In the rows, zero is written as 128.
Each path below is one point turned by a fixed rotation once a step. After each direction that follows a path, write how fast that rotation turns it, in deg/step (0 if it stays still).
Each turn is a multiple of 5 degrees from 10 to 175, or 0.
Each row of a path follows its step; steps can be skipped.
Path 1:
step 0: [128 123 135 134 133 124 118 136 120 121 126 129 144 120 122 108 129 123
 129 128 125 119 138 127 136 111 116 125 128 130 130 126 131 127 132 126
 139 131 135 127 137 129 136 130 132 131 129 126]
step 1: [129 117 110 134 122 125 128 129 133 134 117 132 129 123 137 138 121 130
 132 131 125 126 131 128 128 132 135 129 123 143 128 123 121 126 125 126
 123 127 122 128 129 127 134 122 132 150 123 116]
step 2: [137 141 131 128 134 125 133 133 124 127 139 127 139 125 129 128 127 136
 125 120 123 144 127 130 126 142 128 125 124 109 124 128 123 126 131 111
 130 123 126 132 124 134 135 116 129 131 133 126]
step 3: [122 133 126 124 135 132 132 117 127 133 109 130 135 123 131 134 133 129
 119 125 139 130 125 122 121 120 128 139 135 118 136 124 118 125 133 139
 134 139 136 130 129 127 132 137 125 128 135 132]
step 4: [124 129 119 131 126 125 122 133 116 125 122 132 129 125 119 137 136 134
 140 133 119 129 133 119 136 131 133 133 140 133 124 141 143 125 122 131
 128 132 115 126 121 126 129 123 133 119 137 134]
step 5: [124 124 132 131 114 124 130 133 137 120 133 122 141 127 130 121 124 125
 132 132 122 130 137 131 127 120 120 143 125 129 126 128 128 134 136 133
 140 123 139 133 143 128 137 116 133 125 122 130]
step 6: [126 125 110 125 129 132 126 125 127 130 122 136 129 125 132 131 121 128
 127 140 132 127 128 126 142 126 122 116 128 122 128 128 125 122 127 112
 125 134 135 122 134 124 132 131 143 142 122 118]
step 7: [132 136 133 127 136 124 128 133 110 127 126 128 137 122 122 131 132 129
 126 122 123 134 138 122 125 136 128 130 116 130 127 118 121 135 128 123
 136 125 123 117 118 135 137 124 116 134 130 114]
step 8: [133 128 128 134 130 131 143 123 135 126 118 126 135 119 128 133 136 128
 127 122 130 135 120 127 123 124 132 141 133 128 132 139 119 117 133 125
 124 129 125 137 136 135 129 133 124 145 136 142]
step 9: [120 128 123 120 117 134 121 133 121 138 120 134 137 130 130 125 118 139
 133 124 124 131 133 123 131 129 137 126 138 118 123 130 132 126 132 127
 131 138 126 137 122 131 128 121 132 111 143 132]
Directions:
[129 131 131 127 126 126 130 127 125 126 129 130 129 127 128 131 127 125
 129 129 127 130 128 127 122 128 127 126 125 131 129 132 130 127 126 127
 127 126 129 130 128 126 128 124 127 127 127 128]
130
[126 126 129 128 128 126 127 129 124 132 130 133 129 126 127 127 132 129
 126 127 133 127 128 126 126 128 125 126 132 128 130 127 129 128 127 128
 126 130 130 127 128 128 130 130 128 127 126 125]
110
[126 128 125 130 132 126 128 128 128 125 127 128 128 130 127 128 129 132
 129 128 126 126 129 125 129 129 127 129 128 133 130 128 127 126 127 131
 128 127 128 127 124 128 126 126 124 128 126 126]
115
[126 126 126 127 127 130 128 131 128 124 129 127 127 125 125 127 128 128
 128 126 126 129 132 128 125 133 130 123 131 125 126 128 127 129 127 128
 131 126 128 127 128 126 129 129 126 127 128 128]
145
